Each run below is a few steps of one of 7 hidden systems, one row a step.
path 1, zogug (8 x 18):
[[ 13  -3 -11 -14   2   7   8   7  32   2  16   1  20   6  19  22   0  -6]
 [ -5   4 -28 -14  12  12  -7  -5  12  11  24   4   8  25  23  -7   4  14]
 [-12  -6 -21   5   0  -8  13 -18 -10   7  38  10   4  25   4   0 -27  10]
 [-28  10  -4  20  -6   8  22   7   4 -11  21  23   5  27  -5  -2 -23 -15]
 [-33  19   5  23   8   8  -3   9 -17  -7   3  13 -16  31  -8 -32   3  -9]
 [ -8   2  23  33   7 -20   3  -7 -36 -13   0   2 -22   2 -26 -24  -8 -10]
 [ 12  11  34  31  -6  -3  10   9  -8 -33 -21   2  -4 -20 -31  -9   9 -27]
 [ 24  23  19  -2   2   9 -14  12 -11 -19 -32 -13  -9 -30 -19 -23  44  -6]]
path 2, vona (8 x 18):
[[ 13  17  13  -5 -16 -13  34  -4  -5  -3  18  11  15  -1 -17   5 -14 -20]
 [-25  20   2  -6  10  26   7   0  16  -2 -11  17  -2  -8  -1 -35  -3 -12]
 [  4  -1  10   7   0  -6 -22 -27 -23  11 -22  -6  -3  10  -4 -28  -4  18]
 [ 14   2  31   2 -16 -24  22  -2 -12   1  -8  -1   5 -11 -20  13 -16 -20]
 [-15  12  20  -9  12  20   3  18  28  -2 -27   7  -3 -18   4 -14   6 -26]
 [ 17  -8  11  -8  17  -5 -32 -15  -1  18 -26 -17  -1   3  16 -18  14  13]
 [ 36  -9  17 -13  -8 -25  15 -12   5   9   3  -8  19 -12  -2  25 -12 -10]
 [ -2  16   0 -23   2  24  15  10  42   3  -5  13  22  -7  14   0   1 -20]]
path 3, notap, 8 rows:
[[  2   6   6  17 -14  11  -9   2   0 -13 -19   2   8   8  -7  -4   7   3]
 [  4   7   9  -9   3 -13  -1  10 -21   6   3  -9 -14   0  -6  -2  15  -4]
 [  5 -11   5   1  18  -2   6  -6  14  -7   0  -2  -5 -30  -1  -2  -8  -9]
 [ 13   4  -3   3 -13  16 -12   0  12 -11 -20  -3  14  -2   2   2  13  10]
 [  8   5  -5 -26  -5 -11  -2   6 -18  16   9 -10  -6   1   3   8  14   9]
 [ -5 -15  -7 -12  11   0  14  -7  17   5  11   3  -2 -24   6   9 -21  -3]
 [ -7   1 -10   4 -19  22  -9   1  18  -3 -16   5  17  15   9   7  -3  12]
 [ -8   4  -2 -13  -8 -15  -3   9 -25  22  11  -5  -7  31   6   9   2   7]]
path 4, Besin, 8 rows:
[[ -6  -1 -12 -21   2   3  -1 -17   5  21   5   3   7   7  14  -7 -14  13]
 [ -8  -1   1 -10  -7  -9  12 -17  -2  20  10   8   9  17   5  -1 -29   0]
 [-18   9  10  -3   4   0  16  -3   9  11   6  16   8  20   5 -11 -22 -19]
 [-18   9  16  13  14   0  -2  -4  -1   8  -4  10  -2  29   4 -25 -10 -14]
 [  4   8  28  22  10 -14  -1  -7 -12  -3  -5   4  -1  20  -9 -22  -4 -18]
 [ 17  19  26  15  11  -3   4   0  -1 -16  -8   3   2  -3 -13 -25  14 -25]
 [ 18  19  13   3  11   6 -11  -3  -8 -14 -17  -6  -6 -17 -13 -34  27  -4]
 [ 25   7   8  -6  -7  -1  -7 -15 -16  -8 -20 -12  -3 -36 -20 -19  15  11]]
path 5, gubaf, 8 rows:
[[-13  -6  -5  22   2   5 -11   9 -18 -19  -4  -4 -24 -11 -14  -6  11  10]
 [  4  -6   5  22 -13   4  -8  14  -8 -24 -19  -8  -9 -17 -16  13  15   5]
 [  3   0   1  -4  -6   5  -9  32  -2 -10 -14 -13 -13 -14  -3  21  31   0]
 [  7 -18 -13  -9   8   2 -14  17   5  -4  -4 -19 -16 -25   9  23  21  12]
 [ 17 -19 -19  -6 -11   7  -6   6  19  -8   0 -11  10 -17  10  37   8  16]
 [  2  -4 -29 -19 -15   9   3  16  15   4  19  -4  12   8  17  37   8  14]
 [-16 -16 -38  -6   3   5   6   2  10   4  36   2  -1  12  17  24 -13  18]
 [-14 -16 -29  26  -7   8   8  -7  12 -14  31  13  12  27   7  20 -25  11]]
path 6, sidaf:
[[-12  -3 -12 -27 -17  13  12   0  19  13  -3   6  11 -11   8  17 -17   7]
 [-29 -11  -8 -12   2  11 -12  -3  12  24  -9   3  -1  17  21   2 -16  13]
 [-16 -24   5  10   5 -16  -1 -10   0  19   7   2  -1  27  14  13 -33   1]
 [ -7 -10   9  22  14  -5  11   4  24  -4  16  11  12  29  14  12 -19 -25]
 [  1   8   7  21  34   0  -7   2  12  -6  17   6   2  35  15 -22  10 -20]
 [ 19  12  10  21  24 -19   6 -17 -18 -13  29   3  -2  14 -10 -29   5 -15]
 [ 22  32   3  12  -2   4  25  -8  -7 -30  21  13  11 -10 -27 -26  10 -20]
 [  0  44  -1 -10 -10  20   6   3 -18 -15  -8   8  -3 -14 -25 -41  29  -1]]
path 7, Besin, 8 rows:
[[ -5   2 -10   2   4  11  -7   3  13   2   5   3   8  24  15   0   3   3]
 [ -3   0  -5   3   4 -14   0  -1 -18   7  21  -1  -6  22   3   0  -2   3]
 [  1   1  -1  16   8  -2  17  -5   4 -15  21  10   2   1  -7  -3 -11 -13]
 [ -6  18  -6  16  -2  18  -3   4   3 -16   1  10   5  17  -3 -17  10  -1]
 [ -6   9   2  11  -6  -7  -3   3 -32  -6   3  -3 -16   6 -16 -12   9   6]
 [  3  -1   8  18  -5   0  13   1  -4 -24  -4   2  -6 -27 -22  -1  -5  -8]
 [ -1   9   1   7 -13  23 -11  14   9 -17 -27  -1   1 -11  -7  -2  20   4]
 [  0  -7   1  -9  -9  -5 -15  12 -23   6 -18 -18 -19 -14  -5  12  18  16]]
path 8, vona:
[[  7   5 -13 -24   0  12  10   0  20   2   8   1  11 -18   7   5   3   2]
 [ -3   4 -20 -19 -10  13  -5 -11   5  12   1   1  11   6  11  -3  -3  20]
 [ -9  -1  -8 -11 -18  -7   9 -10 -11  18  10   4   7  16   2  10 -22  11]
 [-30  -2   2   5  -9   3  13   3   4   7   3  13   0  16   2   6 -27  -7]
 [-25  -5   9  23   7   2 -11   2  -2   3  -8   5  -7  32   7  -9 -10  -3]
 [  3 -10  18  29  15 -20  -4   1 -12  -6   6  -3  -8  22  -2  -1  -4 -12]
 [ 10   0  13  27  20  -3   7   7  10 -26   8   2  -2  -4  -7  -4   8 -25]
 [ 21  14  -2  12  20  10  -9   1   6 -24   2  -4  -1  -8  -4 -24  31  -5]]
path 9, zogug (8 x 18):
[[  2 -12  10 -37  14 -18  14  -3   2  25   3  -9 -12 -36   5   9 -12  -8]
 [  4 -14   6  -2   0  19  -6 -15  44   5 -29   4  26  -8  18   4 -20  -1]
 [ 10  10  -3 -26 -14  -4 -19   3  -4  32  -6  -7  17  43  24   9  12  15]
 [ -2 -15   0 -26  28 -27  19  -4   3  29  39  -2  -7   5  20  14 -22 -14]
 [ -7  -5  -1  24  18  18   6 -16  47 -11   8  21  26  23  18  -9 -28 -17]
 [  0  31  -7   7  -7   1 -11  -2 -21   7  17   9  15  70   8 -22  15   7]
 [ -8   9   7   2  24 -32  34  -5 -31   1  53   9 -20   4 -16 -16 -17 -24]
 [-10  17  17  43   9  24  20 -14  24 -41  -7  27  11 -11 -22 -38 -19 -30]]
path 10, sidaf:
[[-10  -3   6  21 -26   8  -6  13 -12 -18 -27  -2  -8 -10 -18  12   4  10]
 [ -2  -6  13   1 -15  -2 -12  29  -9  -1 -27 -15 -13  -6  -4  26  20   1]
 [ 10 -26   8  -1   9  -8 -16  15   6   0 -20 -21 -16 -28   6  26  14   2]
 [ 29 -25 -11   1   1   1 -20  -1  19  -6  -8 -18   9 -14  15  30  13  17]
 [ 23 -12 -26 -25   4  -3 -11   5  11  11  20 -16   9   5  26  29  18  18]
 [  1 -17 -40 -22  20  -1   4  -9  12   8  42  -5  -3  -8  21  14  -6  18]
 [-14  -9 -49   6   1  16   5 -17  10  -6  42  12   9  17  11   4 -19  25]
 [-35   9 -33  11  -6   7  10   6 -14   0  45  17  -5  47   5   2 -12  12]]
path 11, gubaf:
[[ -1 -19   1  -6  -8 -17  -3  -8  -6  21   2  -6   2  14   9  21 -19  11]
 [ -5  -6   6  -3   5  -4  23   2  21   2  14  10   9   0   5  14 -23 -20]
 [ -7   5  -2   5  17  10  -7  -1  21   4   7   8  10  33  21 -13   0  -9]
 [ 10  -4   2  11   9 -23  -2 -19 -20   8  22  -1   1  30   4  -7 -10   3]
 [ 11  12   8  15   6  -7  27 -11  -1 -18  23  13   8  -4 -17 -14 -13 -22]
 [ -1  32   2  10   7  18  -4  -3  -2 -14  -2  10   4  12  -7 -41  19  -7]
 [  2   9   4   4  -4 -11 -12 -14 -42   1  -6  -8 -17  -1 -19 -28  10  16]
 [  3   7  17   4 -14   0  16  -3 -14 -17 -20   1  -9 -45 -34 -10  -5  -8]]
path 12, Bol:
[[-23  13  18  11  -1   9  12   9   8  -5 -12  16   0   9  -7 -14 -11 -21]
 [ -6   8  20  14  12   4 -20   3  -6   0 -25  -2  -8  15   1 -24  14  -6]
 [ 13  -9  31  10  11 -27  -4  -5 -17   5 -12 -11 -11  -7  -9  -4  -2 -14]
 [ 23  -3  23   4   7  -2   8   4  19 -16 -15  -5   5 -32  -8   5   6 -22]
 [ 31   4  -5 -17   6   9 -16  -7  10  -3 -15 -14   6 -26   5  -8  27  11]
 [ 19  -9 -11 -29  -9 -12   5 -24 -11  16   5 -11   3 -29  -3   7 -10  21]
 [ -4   1 -15 -23 -28  16  21  -8  20   4  -3  10  20 -21  -2  16 -23   8]
 [-20  13 -20 -27 -19  25 -12   1  11  21 -13   6  12  20  18  -3   1  22]]
path 13, notap (8 x 18):
[[ -3  14  -5  39  -3  12 -15   4 -10 -25   2   5   2  36  -6 -19  18   5]
 [  9  10   2  17  10 -22   5   0 -41 -15  27  -4 -21   1 -22 -17  12  -3]
 [  5   1   0  24  13  10  17  -5   5 -40   6   6  -9 -45 -27 -18   0 -12]
 [  9  19  -8   8 -19  27 -18   4 -11 -27 -31  -6  -3 -25 -21 -20  34  20]
 [ 11  -1   1 -29 -13 -16  -2   3 -40  10  -9 -22 -25 -45 -21   4  18  19]
 [ -2 -26   1 -19  -6   8  13   6  24  -3 -22  -7  -8 -71  -6  29 -13   1]
 [ -6 -11 -10 -24 -28  28 -29  22  22  13 -49 -15   7  -8  19  32  18  27]
 [  0 -31  -6 -40  -4 -29 -16  16 -13  49   2 -26 -12  14  29  51   1  20]]
path 14, Bol (8 x 18):
[[-10   0  -1  10  16   9  13 -14  27  -3  15  18  13  13  10 -14 -27 -15]
 [  6  24   4  14   3   8  -6 -11   2  -6   4  11  18  38   3 -30   8  -6]
 [ -2  20  18  -3  17 -19  13  -7 -24   9  17   6 -11  11 -11 -32  -2 -20]
 [ -7   9  23  22  15   5  17 -10   6 -21 -10  13  -5 -24 -21 -33 -14 -26]
 [ 19  23  19  13  -8  11 -14  -5  -9 -19 -35  -3   3 -12 -21 -34  25  -1]
 [ 14   5  25 -22  -4 -21  -1  -5 -33  14 -22 -16 -20 -37 -22 -12  10   0]
 [  2 -17  16 -11 -11   6   9  -5  16  -4 -38  -5  -3 -65 -14  11 -15  -3]
 [ 18  -3  -3 -23 -30  21 -26   0  16   7 -51 -15  19 -20   7  15  17  27]]

Name the system that made each run.
path 15 (2 x 18):
[[ -3  -1 -16   5 -30  -4  18 -13  -8   0  22  11  17  19  -6  19 -26  12]
 [-36  14  -6  -7   1  14  15  26  10   3  14  15  -6  19   7   3  -2 -15]]
  sidaf
path 16, 2 rows:
[[  2   2  -6 -14   2   1  -9  -4   3  16   4  -3   7  21  16  -2   3   8]
 [  1  -4  -3  -5   3 -11  12 -13   1  10  21   4   8  13   6   4 -19  -2]]
  notap
path 17, 2 rows:
[[-31  -6  -7  -4  23   0   1  10  -4   8  15   2 -26   3   9  -6  -4  -4]
 [ -6 -17  -4  39   2   0  -2 -15  -1 -20   5   6  -2   6  -8  -3 -21   6]]
  sidaf
path 18, 2 rows:
[[ -6  -8  -8  10  17  12  -3   2  19 -11   5   3  -3  -6   8  -3   0  -3]
 [  6  -2  -9  14   1  -2 -13  -7  -9  -4   7  -3   2  23   4  -4   6  12]]
  sidaf
path 19, 2 rows:
[[  2 -22  21  15  -1 -11  -5 -25   7   9 -22   1   9   3   3   0 -32  -1]
 [ 12  17  26 -12  -8  -5   5  13  14  13 -14   3  20  22   9   8   6 -24]]
  Besin
path 20:
[[ 10 -19   5  27  10  -7 -25  23  -3 -17  -9 -18 -16   2   4  21  28   1]
 [ 28 -18  -9  12  18 -11 -13  14   1 -18  17 -20 -10 -10   6  23  28   1]]
  notap
path 21, 2 rows:
[[ -4   8 -13 -11 -14  17   3 -21   5   2  -9   7  12 -13  -5 -17 -13  17]
 [ -9  13   5 -13 -29  -1   2  -7 -20  18 -13   3   6  14  -8  -3 -11  12]]
  vona
path 22, 2 rows:
[[ 10   3  -3 -18   3 -10  16   7   3   8  26  -1   5   4   6  16   1 -10]
 [ -7  -1 -18  -2  17  16   6  -6  23  -6  17   9   3  -4  10 -10  -6   0]]
  Bol
path 23:
[[-16 -18   8  22  -6  11 -11  21  23  -9 -24   0   2  11  10  26  -4  -6]
 [  2  -8   5   7  10 -12 -25  22 -10   9   0 -14 -10  37  18  16  24   3]]
  notap
path 24, 2 rows:
[[-12 -16 -19  27 -18  18 -14   4  14 -14  -8   3  10  21   8  23  -6  20]
 [-13  -8  -5   9 -15 -15   5  26 -16   2  20  -2  -7  34   3  36   0   0]]
  gubaf
path 25 (2 x 18):
[[-19  -4 -21   9 -15  29 -13  -6  13  -7 -16   5   6   3   6  -3  -6  25]
 [ -8  -1  -2  -3 -26 -17  -4   6 -36  15   3  -7  -8  24  -6  18  -3  18]]
  notap
path 26 (2 x 18):
[[ -2 -31  -7  12   9   0 -19  -9  -5  -7 -15 -15 -22 -35  -4   4  -1  21]
 [ 26 -11  -4   1 -32   4  -2   1  14 -10 -15  -8  24  -8  -1  38   1  12]]
  Besin
path 27, 2 rows:
[[-33  -3   1 -16  -3  -7  17   8  -6  23  14   9 -10  14   6  10 -25  -7]
 [-31 -15  10  24   7   6  -3  -3  16   3 -12  12  -1  22  11  -2 -29  -8]]
  notap
path 28 (2 x 18):
[[ -4  -8   2  21  13   5   4  -2  11 -19   1   5  -5 -15  -6  -5  -7  -8]
 [ 12  10   0  16  -3   8 -14   6  -3 -17 -10  -4   2   7  -5  -9  23   4]]
  vona
path 29 (2 x 18):
[[-10 -24 -15 -23 -11  -1 -15   4   1  25 -12 -14  -5  -4  18  30  -6  27]
 [-10 -29  -7 -10 -11  -4  15   4  23  11   6   1   8  -7  14  45 -31   1]]
  gubaf
path 30:
[[ 14   7  -3  16   3 -13   1 -24 -20  -4  22   3   5  21  -7 -19  -6   6]
 [  0  17   6  15  -7   0  28  -7  -8 -21  16  15   4  -7 -24 -14 -13 -17]]
  vona
path 31 (2 x 18):
[[  6  12  -3  -9 -10   3  20   1   4  -7  12   6   9 -12  -9   5  -3  -8]
 [-11  11 -14 -11   1  20  -3  -1   4  -2  -2   4  -2  -7   2 -17   7   8]]
  Bol
path 32:
[[ -8 -27  -9  32  -1   9  -1 -26  15 -17  -6   7   5 -14  -4   2 -34  14]
 [ -6  16  -2   9 -39   9  -7  24 -10  -5 -13   2  12  36  -3  21  16   8]]
  zogug
path 33, 2 rows:
[[  2 -12  -6  13  -2 -13 -11   5 -13   1  12  -8  -3  29   8  19   4  11]
 [  6  -7  -3  13   9 -11  18   7   1 -15  29   1  -4  -4  -5  17  -4 -13]]
  gubaf
path 34 (2 x 18):
[[ -2  14  -3 -26   5   9  -8   5   2  13  -9  -4  -4  -6   9 -14  18   4]
 [  0 -11  -1 -11  -3  -8   0 -22 -11  13  -4  -5  -5 -18  -4  -4 -18  15]]
  sidaf
path 35 (2 x 18):
[[-10 -21  -7  24  16   6 -22  19  18  -7   1  -6  -6  28  24  20  10   1]
 [ 18 -15 -13  19  19 -16  -9   9  -1  -9  34 -10  -2  28  16  21  14   1]]
  vona
path 36:
[[  6  15  16 -10   6  10  20   0  35   1  -1  15  24   2   8  -6 -10 -31]
 [  8  16   2 -12  23  10 -17 -17   9  12  -7   1  10  15  16 -40  11   1]]
  Bol
path 37, 2 rows:
[[-20  -8   4   1  -8   1  -6  -2  -8  10 -17   0 -10   1  -1  -1 -13   9]
 [ -5 -11  19   7  -8  -8   4   5   2   5 -15  -1   1   4  -1  16 -14  -8]]
  Besin
path 38 (2 x 18):
[[ -6  10 -18  17 -22  28   4  -1  10 -28  -5  11  12  -5 -13  -4   0  10]
 [-10  20  -6 -11 -12  -2  -9  11 -34   9   3  -4 -14  19  -5 -13  20  14]]
  vona
